Each row has a name. Each piece below is followed by the name of the row it came from, unless a question asks for something else. Each question is about the rows just above it. Places in a row count from 0.

k209: [121 137 152 168  85 145 116 141 162 127 119  98 128  66]
k576: [133 139 124 120 131 109  75 143 125 119 126 121  99 118]
k272: [137 142 132 133 101 128  56  85 146 130  97 110 150 117]
k406: [121 137 152 168  85 145 102 141 162 127 119  98 128  66]
k816: [121 137 152 168  85 145 102 141 162 127 119  98 128  55]
k784: [ 84 122 197 154  87  99 115 181 124  99 125 118 113  67]
k471: [160 126 110  88 146  88 122 157 131  89  83 169 137 161]
k573: [101  99 129 188 112 189 202 141 139 124 140  89 168  93]
k921: [108 127 136 156 135  81  83  73 111  72 132 105 108 162]
k89: [158 128 109  84 131  91  95 156 143 104  50 159 117 166]
k955: [137 142 132 133 101 128  56  85 126 137 163 127  68 125]
Shuffled k921 with one entry gone: [162 135  81 136 108 127 111 132 156 108  72  83 105], missing => [73]
k272 without one entry, shuffled: [130 142 150 146  56 110  97 133 132 117  85 128 101]. Gone: => [137]
[202 141] => k573
The row with [121 137 152 168  85 145 102 141 162 127 119  98 128  66] is => k406

k985: [131 117 127  97 122 149 133]
k20: [131 117 127  79 122 149 133]
k829: [124 132 144  98 134 118 129]
k495: [141 120 143  87 116 202 149]
k657: [138 140 114  84 147 148 104]
k460: [117 111 137  73 108 135 145]
k156: [139  96 149 113  92 176 149]
k383: [146 118 104  81 107 181 143]
k845: [141 115 136  91  99 195 153]
k229: [136  98 148 108  95 175 152]
k451: [144  99 134 118 129 136 153]
Is [107 181] printed in one of the named rows, side by side and in this order? => yes
Is [ 98 148 108  95] printed in one of the named rows, side by side and in this order? => yes
[144  98 134 118 129] is in which row? => k829
Where in the named rows is [114]? => k657, 2
Row and place of [146] in the named rows: => k383, 0

k644: [100  79 121 103]
k237: [176  94 102 152]
k66: [100  79 145 135]
k64: [120  89 119 118]
k580: [120 121 150 118]
k887: [169 127 133 145]
k822: [152 125 144 138]
k359: [152 125 138 138]
k690: [190 121 129 158]
k755: [101  81 120 104]
Shuffled k887 with one entry gone: [127 169 133], missing => [145]
Does one of the named rows hold [127 133 146] side by side, in this order? => no
Which entry of k64 is missing from [ 89 119 120]? => [118]
Where in the named rows is [133]? => k887, 2

k592: [145 128 162 118 133 166 116 110 134 128 125 128 116 157 161 118 144 133
 137 116 123 141  88 146  93 137 166 127 137 120 111 112 145 125]
k270: [127 127  96 133 121  92 130 129 121 129 130  77 128 130 141 128 137 126
 129 135 135 126 107 194 161 133 110 121 117 115 154 129 120  75]
k927: [141 136 112 125 140 112 132 127 125 115 132 140 130  90 112 111  97 131
 138 138 120 149 114  92 174 142 128 106 126 139 148 142 132 121]
k432: [133 135 113 140 132 132 138 157 155 135 124 122 110 118 133 122 147 124
 125 148 137 160 130 161  88 123  94 132 119 145 107 177 142 118]
k788: [125 154 119 149 124 121 133 107 133 105 128 154  99 136 129 131  81 124
 126 152 131  92 124 112 147 122 118 135 127 133 146 134 124 107]
k236: [126 141 157 156 123 108 130 147 122 122 133  95 129 154 117 121 125 141
 134 113 121 127 148  86 148 127 111 135 104 137  78 153 123 122]
k10: [128  92  91 109 131 108 124 106 142 141 125  89 129 121 115 135 127 131
 134  91 132 131 117  81 148 138 131 124 111 144 114 160 124 114]
k840: [126 129 127 133 126 124 111 112 124 140 127 121 110 120 145 142 131 136
 125 137 128 112 130  59 176 122 139 123  86 109 118 171 115 130]
k511: [128 130 104 106 125 155 121 129 121 128 128 201 123 112 107 107 158 122
 127 129 121 105 118 133 170 127 109 123  81 122 175 139 130 153]
The rest of the row after [129 121 128]: => [128 201 123 112 107 107 158 122 127 129 121 105 118 133 170 127 109 123
  81 122 175 139 130 153]
Shuffled k10 with one entry gone: [121 160 114 138 111 142 125 108 109 117 124 128 106  91 129 131 148  81
  92 115 144 124 135 132 114 134  89 131  91 131 124 141 131], missing => [127]
Which row holds [142 128]? => k927

k885: [156 138 146 130  79 149 160 115 187 101 129 152 141 138 162 153 138  93
  87 147  93 124 153 150 145 126  93 155 118 116]
k135: [111 121 125 133 110  77 156  56 161 129 121 180 144 174 140 128 114 132
 101 161 111 103 100 157  94 106  77 141  90 116]
k647: [101 157 127 132 105  77 157  56 159 125 118 178 141 177 144 127 109 130
  99 161 114 100 102 157  96 101  84 144  88 116]
Where do [100 157] appear? => k135
Is [ 93 147  87  93 138] printed in one of the named rows, side by side and in this order? => no
The rest of the row after [ 77 156]: => [ 56 161 129 121 180 144 174 140 128 114 132 101 161 111 103 100 157  94
 106  77 141  90 116]
Is [101  83 144  88] printed in one of the named rows, side by side and in this order? => no
Is [100 157 127] printed in one of the named rows, side by side and in this order? => no
Among the named rows, does one hold [130 146 138 156] next to each other, in this order? => no
Where do [103 100] appear? => k135

k925: [128 146  80 194 190 170 119 118  81 144  95 150 171 126  98 152  70 207
 170 173  52  99 159 137 109 161 176 137 114 138  89  68 128 188  52  88
 160  84 162 206 125 134  85 145  96  84  96 137 110 130 176  69  54 150
 110]
k84: [128 146  80 194 190 170 119 118 135 144  95 150 171 126  98 152  70 207
 170 173  52  99 159 137 109 161 176 137 114 138  89  68 128 188  52  88
 160  84 162 206 125 134  85 145  96  84  96 137 110 130 176  69  54 150
 110]
k159: [128 146 126 194 190 170 119 118 135 144  95 150 171 126  98 152  70 207
 170 173  52  99 159 137 109 161 176 137 114 138  89  68 128 188  52  51
 160  84 162 206 125 134  85 145  96  84  96 137 110 130 132 124  86 152
 125]
Where in the named rows is [132]? => k159, 50
Which entry of k925 is missing from [160  70 152 159 194  54 173  88 134 188 206  95 150 146 137 207 170 137
 171  98 128 150  89  84 176  99 144 110 114 176 145  85 137 161 126  80
  52  52 109  68  96 125 128  84 119  69  96 118 190 130 138 162 110 170]? => [81]
Which entry of k925 is missing from [ 54  95 207 145  99  84  69  68 171 159  52 152 150 114  98 128 173 190
 109 125 160  96 138 130  70 137 110 188  85 176 161  89  88 119 128 170
 118 110 144 194 170 146 134 206  84 176 162 126 137  96  52 150 137  80]? => [81]
Go on from [130 132] to the end of its row. => [124  86 152 125]
Among the named rows, does one hold [96 84] next to each other, in this order? => yes
[128 146  80 194 190 170 119 118  81 144  95 150 171 126  98 152  70 207
 170 173  52  99 159 137 109 161 176 137 114 138  89  68 128 188  52  88
 160  84 162 206 125 134  85 145  96  84  96 137 110 130 176  69  54 150
 110] => k925

